In the data rows, zero lies at 4.5, halfway between 4 and 5.
Here are some points, each followed by its number:
tensor([9, 5, 8, 8, 3, 6, 3, 8, 6, 1, 9, 7, 4, 0, 0, 0, 4, 5, 7, 1, 7, 4,
        6, 5, 9, 0, 9, 0]) 0
tensor([4, 4, 4, 5, 5, 5, 5, 4, 4, 5, 4, 4, 4, 5, 5, 5, 3, 5, 6, 5, 5, 4,
        5, 4, 4, 5, 4, 5]) 1
tensor([5, 3, 4, 4, 5, 5, 4, 3, 3, 5, 4, 3, 4, 5, 5, 5, 4, 5, 5, 5, 4, 5,
        4, 4, 4, 4, 4, 4]) 2
tensor([5, 6, 6, 5, 4, 4, 4, 6, 5, 3, 6, 6, 7, 3, 2, 3, 4, 4, 3, 6, 5, 5,
        5, 4, 5, 5, 4, 5]) 3
tensor([4, 5, 5, 3, 3, 3, 5, 4, 5, 2, 8, 6, 5, 5, 3, 4, 3, 8, 6, 2, 7, 1,
        4, 1, 3, 1, 3, 5]) 4
tensor([4, 3, 3, 4, 5, 5, 4, 2, 2, 3, 4, 5, 4, 6, 5, 5, 4, 5, 4, 4, 5, 4,
        4, 3, 3, 5, 4, 6]) 5
tensor([4, 5, 4, 6, 4, 5, 5, 3, 4, 5, 3, 6, 4, 4, 3, 4, 3, 5, 6, 5, 4, 4,
        4, 4, 3, 3, 3, 5]) 6
tensor([4, 7, 6, 4, 3, 4, 5, 5, 5, 4, 6, 5, 4, 3, 3, 3, 4, 4, 6, 4, 6, 4,
        5, 5, 5, 3, 5, 5]) 7
tensor([4, 0, 1, 9, 9, 9, 3, 0, 0, 5, 2, 0, 9, 3, 9, 7, 9, 0, 0, 9, 0, 6,
        1, 9, 5, 9, 9, 1]) 8
tensor([5, 6, 6, 5, 3, 4, 3, 8, 6, 4, 5, 5, 4, 3, 4, 3, 5, 4, 5, 6, 4, 5,
        4, 4, 5, 4, 5, 4]) 9
tensor([4, 5, 5, 3, 2, 2, 6, 4, 5, 5, 6, 5, 5, 5, 3, 4, 4, 6, 4, 3, 5, 5,
        5, 4, 5, 3, 4, 6]) 10
tensor([5, 7, 6, 3, 3, 3, 2, 9, 8, 9, 0, 2, 3, 4, 8, 6, 8, 1, 0, 9, 0, 6,
        3, 7, 4, 9, 3, 5]) 11
tensor([9, 6, 9, 4, 6, 5, 9, 6, 9, 0, 8, 9, 9, 4, 6, 5, 9, 1, 9, 3, 9, 9,
        9, 9, 9, 4, 9, 0]) 12
tensor([2, 3, 2, 5, 5, 5, 4, 3, 3, 5, 4, 2, 4, 5, 5, 5, 5, 4, 6, 4, 5, 4,
        4, 5, 3, 3, 3, 6]) 13
tensor([4, 7, 6, 6, 3, 5, 5, 4, 4, 5, 5, 6, 4, 3, 3, 3, 4, 5, 5, 4, 4, 4,
        4, 5, 4, 4, 5, 5]) 14
tensor([5, 4, 4, 3, 5, 4, 4, 5, 4, 5, 5, 4, 5, 6, 5, 6, 4, 4, 5, 4, 5, 5,
        5, 5, 5, 6, 5, 4]) 15
tensor([5, 3, 4, 5, 5, 5, 4, 3, 4, 5, 5, 4, 4, 5, 4, 4, 4, 5, 5, 5, 5, 4,
        4, 4, 5, 4, 5, 5]) 16
tensor([6, 7, 7, 6, 3, 5, 4, 5, 5, 4, 6, 6, 5, 3, 2, 3, 4, 4, 4, 4, 3, 5,
        4, 4, 5, 4, 5, 4]) 17
tensor([4, 5, 5, 3, 5, 4, 4, 4, 4, 4, 4, 5, 5, 5, 5, 5, 5, 4, 5, 4, 5, 4,
        4, 5, 5, 5, 5, 4]) 18
tensor([5, 4, 5, 3, 3, 3, 4, 5, 4, 4, 4, 6, 5, 4, 5, 4, 4, 4, 4, 4, 4, 5,
        4, 5, 6, 4, 5, 4]) 19
tensor([6, 5, 6, 4, 3, 4, 4, 6, 5, 4, 5, 5, 5, 3, 5, 4, 5, 4, 4, 7, 4, 5,
        4, 5, 6, 5, 5, 4]) 20
tensor([3, 5, 3, 4, 5, 5, 5, 3, 4, 5, 4, 3, 4, 5, 4, 4, 3, 5, 5, 3, 4, 4,
        4, 5, 4, 4, 4, 5]) 21
tensor([5, 7, 6, 4, 3, 3, 4, 5, 4, 4, 5, 5, 4, 3, 3, 3, 5, 4, 4, 5, 4, 5,
        4, 5, 6, 4, 5, 4]) 22
tensor([4, 3, 3, 5, 5, 5, 5, 4, 4, 5, 3, 4, 4, 5, 5, 5, 4, 5, 4, 4, 4, 4,
        4, 4, 4, 5, 4, 5]) 23
tensor([5, 5, 6, 5, 4, 4, 5, 7, 6, 4, 5, 5, 6, 3, 5, 4, 6, 4, 5, 7, 4, 5,
        4, 5, 6, 5, 5, 4]) 24
tensor([5, 5, 5, 4, 4, 4, 5, 7, 6, 8, 3, 3, 4, 5, 5, 5, 5, 3, 2, 7, 4, 7,
        6, 6, 5, 6, 4, 4]) 25
tensor([6, 6, 7, 5, 4, 5, 4, 6, 6, 3, 9, 8, 4, 2, 1, 2, 4, 7, 6, 1, 6, 3,
        4, 3, 5, 1, 6, 4]) 26
tensor([4, 4, 4, 2, 2, 2, 7, 4, 6, 6, 4, 3, 5, 6, 5, 5, 4, 5, 5, 2, 5, 3,
        3, 4, 4, 3, 3, 5]) 27
Which three points above are nearest to each new point by angle? Their numbers follow each, nearest first.
tensor([8, 7, 8, 6, 6, 6, 7, 7, 8, 2, 7, 6, 7, 5, 6, 6, 8, 2, 7, 5, 8, 8,
        9, 7, 8, 5, 9, 1]) 12 24 0
tensor([4, 2, 2, 6, 6, 6, 6, 3, 4, 5, 3, 5, 6, 5, 7, 6, 4, 5, 5, 4, 5, 5,
        5, 4, 4, 6, 4, 4]) 23 1 8
tensor([8, 4, 7, 3, 5, 4, 8, 6, 8, 3, 5, 5, 7, 7, 7, 8, 7, 3, 7, 3, 7, 6,
        7, 6, 7, 6, 6, 2]) 12 15 24
tensor([4, 5, 4, 3, 4, 3, 4, 5, 4, 4, 4, 6, 5, 4, 5, 4, 5, 4, 4, 5, 5, 5,
        5, 5, 6, 5, 5, 4]) 19 18 22
tensor([2, 3, 2, 0, 1, 0, 5, 6, 6, 5, 4, 5, 3, 9, 4, 8, 3, 9, 3, 0, 5, 0,
        0, 0, 0, 2, 0, 9]) 27 4 10
tensor([5, 5, 6, 2, 3, 3, 3, 6, 5, 4, 4, 8, 5, 3, 5, 4, 5, 3, 3, 5, 4, 6,
        5, 5, 6, 5, 5, 3]) 19 20 22
tensor([5, 4, 4, 3, 5, 4, 5, 5, 5, 4, 3, 3, 5, 6, 6, 6, 4, 5, 6, 5, 5, 4,
        5, 5, 4, 5, 6, 4]) 15 18 1
tensor([5, 4, 4, 2, 4, 3, 5, 6, 6, 4, 4, 6, 6, 5, 5, 5, 4, 4, 4, 4, 5, 5,
        5, 7, 7, 5, 5, 3]) 19 12 15
tensor([5, 6, 6, 6, 3, 4, 4, 4, 4, 4, 6, 4, 7, 2, 3, 2, 4, 4, 3, 4, 3, 4,
        4, 4, 4, 3, 5, 5]) 17 3 14
tensor([7, 4, 6, 7, 7, 7, 7, 4, 6, 3, 5, 4, 5, 7, 6, 7, 5, 3, 6, 4, 6, 6,
        6, 6, 6, 6, 6, 3]) 12 15 8
tensor([4, 5, 5, 5, 4, 4, 4, 5, 4, 4, 5, 5, 4, 4, 3, 3, 5, 4, 4, 5, 4, 5,
        4, 5, 5, 4, 4, 5]) 22 17 3
tensor([4, 7, 6, 4, 3, 3, 5, 5, 5, 4, 5, 5, 5, 3, 3, 3, 3, 4, 5, 4, 5, 4,
        4, 4, 4, 4, 4, 5]) 7 14 22
tensor([6, 2, 4, 7, 7, 7, 6, 5, 6, 4, 4, 5, 6, 7, 7, 7, 5, 3, 6, 4, 6, 5,
        6, 5, 6, 5, 6, 3]) 12 15 8
tensor([4, 4, 4, 3, 4, 4, 4, 2, 2, 3, 4, 5, 4, 6, 5, 5, 4, 6, 4, 5, 5, 4,
        4, 3, 4, 5, 4, 6]) 5 2 23
tensor([6, 7, 7, 4, 4, 4, 4, 5, 4, 4, 5, 4, 5, 3, 3, 2, 5, 3, 3, 6, 4, 4,
        4, 5, 6, 5, 5, 4]) 22 20 17
tensor([5, 3, 4, 3, 4, 4, 4, 4, 4, 4, 5, 7, 5, 4, 5, 4, 6, 4, 4, 5, 5, 4,
        4, 5, 7, 5, 5, 3]) 19 18 20
tensor([4, 3, 3, 4, 4, 4, 4, 1, 2, 3, 4, 5, 3, 6, 4, 5, 3, 6, 4, 5, 5, 3,
        4, 2, 3, 4, 3, 7]) 5 16 23
tensor([6, 7, 7, 6, 3, 4, 4, 5, 5, 4, 5, 5, 5, 3, 2, 3, 4, 4, 4, 4, 4, 5,
        4, 4, 5, 4, 5, 5]) 17 22 14
tensor([5, 4, 5, 3, 5, 4, 4, 4, 4, 4, 4, 6, 5, 4, 6, 5, 5, 4, 5, 6, 4, 4,
        4, 5, 5, 5, 5, 4]) 18 19 20
tensor([4, 4, 4, 4, 4, 4, 4, 3, 3, 4, 4, 5, 3, 5, 4, 4, 3, 6, 4, 4, 5, 4,
        4, 3, 3, 4, 3, 6]) 5 6 4
tensor([5, 4, 5, 5, 4, 4, 4, 6, 5, 5, 4, 4, 4, 4, 4, 4, 6, 5, 4, 5, 4, 5,
        4, 4, 4, 4, 5, 5]) 9 11 24
tensor([5, 4, 4, 5, 5, 5, 5, 4, 5, 5, 5, 5, 4, 4, 4, 4, 4, 4, 5, 4, 4, 4,
        4, 4, 4, 4, 4, 5]) 6 16 26
tensor([4, 4, 4, 5, 5, 5, 5, 6, 6, 5, 4, 4, 5, 4, 5, 5, 5, 5, 5, 6, 4, 4,
        4, 5, 5, 5, 5, 4]) 24 11 25
tensor([3, 6, 4, 5, 5, 5, 2, 5, 3, 6, 3, 4, 4, 4, 5, 4, 5, 3, 2, 7, 3, 5,
        4, 5, 5, 7, 4, 4]) 11 8 25
tensor([5, 6, 6, 4, 4, 4, 4, 5, 4, 4, 6, 4, 5, 3, 3, 3, 4, 4, 4, 5, 4, 5,
        5, 5, 6, 5, 5, 4]) 22 3 17
tensor([4, 3, 3, 3, 4, 3, 4, 5, 4, 4, 4, 6, 5, 4, 5, 4, 7, 3, 4, 5, 5, 5,
        5, 5, 5, 5, 5, 3]) 19 18 12
tensor([5, 5, 5, 2, 3, 3, 4, 5, 4, 4, 4, 5, 5, 4, 4, 4, 4, 3, 4, 5, 5, 4,
        5, 4, 5, 5, 5, 4]) 19 22 20
tensor([4, 3, 4, 5, 5, 5, 4, 3, 3, 5, 4, 2, 4, 5, 5, 5, 3, 5, 5, 5, 4, 5,
        4, 3, 3, 4, 4, 5]) 2 13 1
tensor([0, 9, 2, 4, 6, 5, 0, 4, 0, 6, 0, 7, 0, 2, 0, 1, 0, 9, 2, 4, 0, 0,
        0, 0, 0, 0, 0, 9]) 6 21 14
tensor([8, 5, 7, 7, 4, 5, 4, 7, 6, 2, 8, 5, 4, 0, 1, 0, 4, 4, 6, 2, 6, 5,
        6, 5, 8, 1, 7, 2]) 0 26 17
tensor([5, 3, 4, 9, 8, 9, 6, 0, 2, 4, 4, 3, 9, 4, 7, 6, 9, 2, 3, 7, 1, 6,
        3, 9, 5, 7, 9, 3]) 8 12 2
tensor([6, 3, 4, 3, 4, 3, 5, 8, 7, 9, 2, 3, 4, 6, 6, 6, 6, 2, 1, 8, 4, 9,
        7, 6, 4, 8, 4, 3]) 25 11 15
tensor([2, 6, 4, 5, 6, 5, 5, 2, 3, 5, 4, 2, 3, 5, 4, 5, 3, 6, 6, 3, 4, 5,
        5, 5, 4, 3, 3, 5]) 21 13 1
tensor([3, 5, 4, 4, 5, 4, 6, 3, 5, 5, 5, 2, 5, 4, 4, 3, 4, 6, 4, 4, 4, 4,
        4, 4, 4, 4, 3, 7]) 21 27 13
tensor([5, 3, 4, 3, 5, 4, 5, 5, 5, 4, 5, 5, 5, 5, 6, 6, 4, 4, 5, 3, 5, 5,
        5, 5, 5, 5, 5, 3]) 15 12 18
tensor([8, 3, 6, 3, 6, 4, 4, 4, 4, 4, 3, 4, 5, 6, 5, 6, 5, 4, 4, 6, 5, 5,
        5, 5, 5, 5, 6, 4]) 15 18 2
tensor([4, 4, 4, 5, 4, 5, 5, 3, 4, 5, 3, 6, 4, 5, 4, 5, 4, 5, 6, 6, 4, 4,
        4, 5, 4, 4, 4, 5]) 6 1 23
tensor([9, 7, 9, 5, 4, 4, 9, 7, 9, 2, 8, 8, 8, 3, 4, 3, 6, 3, 7, 4, 7, 7,
        8, 7, 9, 4, 9, 1]) 12 0 24
tensor([3, 5, 3, 5, 5, 5, 5, 3, 4, 6, 3, 3, 3, 5, 4, 5, 3, 5, 5, 3, 5, 4,
        4, 5, 4, 4, 4, 5]) 21 13 23
tensor([6, 2, 4, 6, 7, 7, 5, 2, 3, 4, 4, 5, 7, 5, 8, 6, 7, 3, 4, 7, 3, 5,
        3, 7, 5, 7, 7, 3]) 8 2 12
tensor([7, 4, 6, 5, 4, 5, 4, 4, 4, 4, 5, 5, 5, 4, 3, 3, 4, 5, 4, 5, 4, 4,
        4, 4, 5, 4, 5, 5]) 17 0 3
tensor([5, 4, 4, 4, 4, 4, 5, 5, 5, 5, 4, 3, 7, 5, 4, 4, 4, 5, 5, 4, 4, 4,
        4, 4, 3, 3, 5, 5]) 27 4 10
tensor([4, 5, 4, 6, 4, 5, 5, 3, 4, 5, 3, 4, 4, 4, 4, 4, 3, 6, 6, 5, 4, 4,
        4, 5, 3, 3, 4, 5]) 6 21 1
tensor([5, 2, 3, 9, 9, 9, 2, 3, 1, 9, 3, 0, 6, 6, 9, 9, 9, 0, 0, 9, 0, 8,
        2, 9, 1, 9, 6, 2]) 8 11 25
tensor([5, 3, 4, 3, 6, 4, 5, 3, 4, 5, 5, 5, 5, 8, 6, 7, 5, 4, 4, 3, 5, 4,
        5, 4, 4, 5, 5, 4]) 15 5 18
tensor([3, 1, 1, 6, 7, 6, 5, 3, 4, 5, 4, 4, 3, 6, 5, 6, 3, 6, 4, 4, 5, 5,
        5, 4, 3, 4, 4, 4]) 23 13 1
tensor([4, 3, 3, 3, 5, 4, 4, 5, 4, 4, 4, 5, 5, 5, 6, 6, 5, 4, 5, 4, 5, 5,
        5, 5, 5, 5, 5, 4]) 15 18 19
tensor([5, 1, 2, 9, 9, 9, 7, 0, 2, 4, 5, 1, 6, 6, 7, 7, 6, 2, 5, 7, 3, 6,
        4, 7, 3, 6, 7, 3]) 8 2 23
